Each path below is one point turned by a fixed rotation once a step. After each direction that follows a path, write how fast that rotation turns it, in degrees a step (0 if it stays still).
Each turn is a multiple of 5 degrees from 10 to 175, or 0.
Each row of a path follows its step; steps can be skipped.
Path 1:
step 0: 22, -3, -14, 9, -12, 15, 26, -15, -16, 10, -21, 26, 21, 15, 34, -5, 3, 6, -5, 7, 7, -15, -16, 32, 23, 18, -12, 44, -8, -22, 24, -7, 14, 3, 13, -8
step 1: 5, -24, 5, 9, -42, -5, 23, -17, -4, -10, -4, -3, 7, -1, -15, -17, 0, 36, -21, 5, 10, -7, 11, 35, 19, -16, -20, -9, 42, 1, 0, -7, -2, -25, -18, 19
step 2: 45, 12, 15, 3, -6, 16, 10, 10, 28, -1, 13, 22, 12, -16, -17, -31, -12, 14, 33, 29, 3, 4, -3, 14, 41, 4, 12, -5, -17, -3, 3, 2, -9, -6, -3, 29
step 3: 37, -1, -3, 2, -7, 14, 12, 9, -1, 18, -4, 9, -28, 18, 2, -2, -36, -30, -24, 5, -27, 17, 11, 18, 32, -18, -17, 35, 1, 17, 8, -17, 12, -19, -2, 1
step 4: -8, 27, -7, -4, -4, -11, 15, -7, -29, -14, -1, 16, -16, -12, 36, -10, -4, 26, -3, -2, 7, 0, 25, 45, 12, -31, -11, 1, -28, 17, 1, 0, 0, -5, -20, 35
step 5: 25, -19, 30, 13, -27, -20, 5, -29, -10, 2, 31, 21, -22, -1, 1, -10, 12, -23, 6, 28, 5, -11, -14, -5, 2, 5, -16, 10, -18, 2, -7, 24, 12, -13, -12, 41
step 6: -4, -1, -18, -9, -1, 6, -3, -14, 4, -6, 14, 5, 10, -1, -4, -37, -10, -15, 0, -11, 14, 14, -11, -1, 51, -10, -36, 1, -23, 21, 18, 15, 43, -22, -7, -18
step 7: 6, 15, 8, 16, -25, 0, -9, -12, -11, 5, 15, -14, -3, -19, -4, 10, 21, 10, -7, -13, -32, 39, -27, 55, 8, -2, 13, 2, -11, 7, 12, -5, 37, -9, -7, 15
step 8: 3, -13, -9, -19, 1, -6, 24, 4, 15, 18, 34, -3, -24, 14, 1, -19, -12, 17, 8, 26, 28, 18, -4, 23, -24, 4, -8, 15, -14, -27, 10, -4, 44, 5, -14, 20
step 9: 10, -21, -4, 33, 11, -21, 10, -12, -14, -27, 21, 12, 12, 1, -8, -33, -5, -28, -31, 13, 10, 8, 8, 23, 25, -2, 10, 0, 3, 5, 24, -11, 27, 39, 5, -1
Directions:
4, -2, 1, 9, -14, -3, -5, 2, -8, -1, -2, 10, -3, 4, -9, 1, 9, -1, 1, -7, -5, 8, 1, 0, 1, 9, 6, 9, -7, -1, 2, 0, -7, 9, 9, 1 : 160
0, -4, 2, -9, 0, 12, 3, 2, 1, -3, -3, -2, 8, 0, -4, -2, 2, 3, -5, 9, 3, -7, 5, 3, 8, -1, 7, 12, 11, -4, 0, -10, -10, 5, 5, 4 : 35
-9, -7, 0, -1, 4, -6, 0, 3, 0, 8, 1, 9, 3, 12, 9, 0, -5, -9, -6, 2, 1, 7, -1, 4, 14, 6, -2, 0, 2, -1, -6, 0, -2, 0, 1, -12 : 125
7, -8, -7, -6, -7, -2, 4, 0, 0, -6, 7, 11, 7, -9, -8, 1, -1, -6, 3, 0, -1, 0, 4, -13, 8, -4, 6, -11, 4, 0, -10, 2, 6, 3, -1, -2 : 95
-12, -5, 4, -5, -3, -6, -1, 1, 2, -7, -3, 2, 3, -3, 0, 6, 3, 10, 4, -5, -11, 3, -3, 14, -2, -2, -6, -6, 1, 4, -14, -6, -1, 0, 0, 9 : 120
Path 2:
step 0: 2, 23, -11, 21, 14, -3, -44, 6, -8, 0, -14, 10, -52, 18, -10, 36, -17, 17, -12, 3, 5, -7, -10, 9, -6, -25, -19, -9, -12, 12, 18, -17, -2, -1, -3, -8
step 1: -21, 35, 4, 9, 14, 4, 21, -7, -2, 23, 7, 25, 9, -9, 43, 20, 35, -6, -3, 11, -27, -12, -5, -20, 7, -18, -9, -19, 5, 21, -6, 20, -6, -5, -15, -18
step 2: 9, 34, -19, 12, -4, 9, 8, -15, 4, -14, 36, 23, -9, 5, -27, 6, -5, -1, -26, -19, 19, 8, -21, -4, 0, -21, -23, 12, -4, 17, 39, -33, -13, -4, -8, 3
step 3: -1, 40, 0, -8, 11, 0, -12, -3, 7, -1, -23, 32, 19, 22, 4, 21, 11, 30, -27, 8, 10, -13, -11, -17, 20, -28, 24, -5, -18, -6, -24, 32, -3, -2, 2, -4
step 4: 17, -2, -21, 33, 9, -31, 31, 8, -25, 6, 16, 14, 17, -10, 9, 10, -10, 17, 6, -16, -2, -5, -5, -35, 21, -24, -21, 1, 6, 2, 34, -6, -30, -8, -5, 16
step 5: -2, 42, 3, 22, 15, -14, 17, -12, 16, -17, 4, -12, -1, -3, -12, 19, -3, 8, -46, -23, 16, 15, -16, -10, -23, 1, 7, -12, -9, -6, -27, 29, 7, 15, -1, 22
step 6: 0, -4, 1, -6, -2, 2, 17, -6, -8, -1, -18, -19, -7, 21, 23, -14, 23, 49, -4, -17, 0, 22, -9, -43, 10, -32, 5, 24, 17, -17, 12, -7, -26, -13, -3, 1
step 7: 19, -1, 13, 2, 22, -39, -11, -17, -2, -18, 6, 2, -8, -21, -6, 8, -15, 9, -31, -24, -16, -35, 2, -3, -25, -7, -21, 18, 5, -1, -19, 22, -28, -5, 11, 23
step 8: 13, 20, -1, 6, 2, 14, -7, 11, -25, 19, -2, -45, -4, 3, 18, 7, 14, 13, -21, -9, 26, 31, 17, -9, -18, -20, -8, -18, 27, -5, -1, 27, -17, -18, -2, -23
step 9: -15, -17, 12, -9, 3, -10, 10, -2, 13, -1, -15, -3, -48, -2, 11, 14, 14, -24, -31, -1, -10, -6, -32, -4, -3, -14, -30, 26, -9, 1, 15, 14, -27, -22, 23, 18
Directions:
-2, 3, -4, -1, -8, 3, -1, 6, -4, 6, 4, 2, -10, -5, -6, 0, -4, 11, -1, 4, -7, 5, 0, -8, 1, 0, 5, 9, 0, 2, 1, 13, 16, -5, 5, -2 : 135
-3, -3, 3, -10, -3, -3, -6, -2, -1, 1, -12, 3, 1, 0, 0, 7, -2, 9, 8, 6, -13, -3, -8, -2, 7, -5, -12, -5, 4, -6, -4, -3, 0, -2, -3, 11 : 120
-11, 6, 3, 1, 3, -13, -7, -6, 3, -8, -1, 0, -7, -11, -10, 1, -7, 0, 1, 8, 12, -2, -1, 4, -1, -2, -4, 5, -5, -2, -8, 4, 0, 5, -4, -4 : 155
-3, 3, -6, 5, -1, -2, 4, 9, 2, -5, 0, 11, 14, -2, -8, -3, -1, -4, -4, -1, 4, 4, -3, -6, 17, -2, 5, -3, -4, -9, 2, 0, 3, 7, 2, 8 : 40
7, 7, 5, -5, -6, 8, -7, 2, 0, -7, 4, -2, 4, -5, -4, 13, -7, 7, -7, -2, 7, 7, 3, 1, -7, 7, -2, -10, 6, 0, 1, -7, 4, 6, 5, 4 : 135
-5, -12, 2, -8, 2, -2, 4, -5, 1, 8, 4, -2, -1, -4, -2, -3, 5, 10, -6, 1, 9, 1, 9, -4, 12, 3, -11, -2, -3, 10, 11, -1, -1, 7, -1, 1 : 155
Path 3:
step 0: 21, 17, 29, -7, 6, 5, 22, -9, 13, -14, -7, 6, 5, -17, 46, 1, -18, 27, 6, 3, -18, 28, -25, -15, 9, -21, 19, 19, -8, 12, -6, 1, 17, 24, 3, 5
step 1: 3, 0, 14, 39, -9, 16, -17, -11, -8, 19, -32, -11, 13, -32, -9, 19, -9, 11, 4, 0, 11, -14, -18, -14, 9, 10, -29, -12, 13, -10, 33, 1, 12, 7, -26, 20
step 2: -33, -25, -26, -14, -3, -6, 5, -10, 1, -16, -27, -7, 10, -25, 9, -15, -3, -27, -11, 10, -2, -16, -31, -33, -23, -14, 12, -7, -4, -1, -28, -10, -21, -10, -16, -6
step 3: 5, 0, 18, 0, -13, -3, 36, -1, 5, -1, -8, 12, -5, -6, 30, -1, -37, 33, 7, -5, -26, 46, -29, -3, 5, 2, 21, -5, 4, 10, 5, -11, -3, 24, -4, -13
step 4: 16, 29, 14, 20, -22, 28, -10, -18, -4, 14, -18, -19, 22, -19, 5, 5, -3, 14, 3, 6, -3, -24, -19, -31, 12, -14, -31, 6, 11, 3, 17, 19, 3, 14, -14, 22
step 5: -23, -35, -19, 4, 20, -11, 1, -10, 19, -18, -42, -3, 8, -35, 11, 7, 2, -21, -3, 0, 8, -12, -36, -16, -20, 3, 11, -7, -8, -8, -9, -18, 9, -8, -6, 21
step 6: -3, -12, 15, -3, -20, -5, 14, 0, -15, 3, -4, 9, 0, -22, 18, -14, -42, 17, -6, 6, -23, 35, -17, -12, 5, 0, 3, -20, 1, 3, -2, -12, -9, 5, -30, -52
step 7: -6, 30, 10, 3, -30, 24, 15, -14, -14, 10, -16, -14, 5, -4, 12, 10, 2, 22, 3, 8, -8, -8, -26, -25, 5, -21, 3, 17, 15, 6, 8, 23, -18, 31, -7, 42
step 8: 6, -21, -16, 24, 19, -4, -4, -13, 42, -8, -36, -10, 29, -22, 8, -1, -9, -10, 8, -10, 4, -8, -38, -20, -13, 13, -12, -11, 1, 7, 1, -13, 25, 1, 12, 12
step 9: -4, -12, 25, -11, -8, -3, 3, 2, -18, -12, -17, 15, -9, -43, 20, -1, -24, 7, -12, 14, -21, 6, -10, -17, 4, -15, -1, -2, -10, -15, -7, -19, 3, -19, -46, -31
Directions:
-4, -6, -1, -4, -6, -1, 4, 7, -2, 6, 4, -3, -5, 12, 3, -6, -1, -2, -17, 3, -1, 4, -8, -3, 4, 9, 6, 6, -7, 9, 5, 4, -4, 1, -7, -2 : 100
14, 0, 6, 0, 0, -5, 12, 11, 1, -4, -4, -6, -4, -11, 9, -2, 3, -5, -2, -7, 4, 12, 5, 1, 5, 7, -4, 1, 1, -4, -5, 1, -1, 0, 1, -7 : 125
4, 1, 8, -6, 2, -5, -1, 2, -5, 8, -12, 3, 2, 3, -1, 0, -1, 4, -6, -6, -3, 0, 1, 7, -3, -11, -6, 4, 12, 4, 15, -2, -4, -9, -4, -5 : 130
-11, -7, 0, -3, 7, 8, -4, 4, -12, -2, -2, 1, 7, -7, 2, 5, -5, -9, -4, 5, 7, 7, 10, 5, -11, 3, -1, -4, 0, -1, 2, 3, 3, 3, -11, -2 : 95
1, 5, 5, -12, 0, 4, -3, -3, -1, -6, 2, 1, -1, -4, 4, -5, 4, -1, -5, 6, 4, -4, 5, -11, 1, -13, 1, 13, 1, 2, -13, 6, -2, -8, -6, 1 : 155
-2, 6, -7, -4, -3, -2, 5, 2, -7, -8, 3, 4, 13, 6, 4, -4, -7, 7, 5, -5, -7, 12, 6, -5, 1, 0, -4, 2, 0, 4, 3, 11, -4, 2, 8, 9 : 100
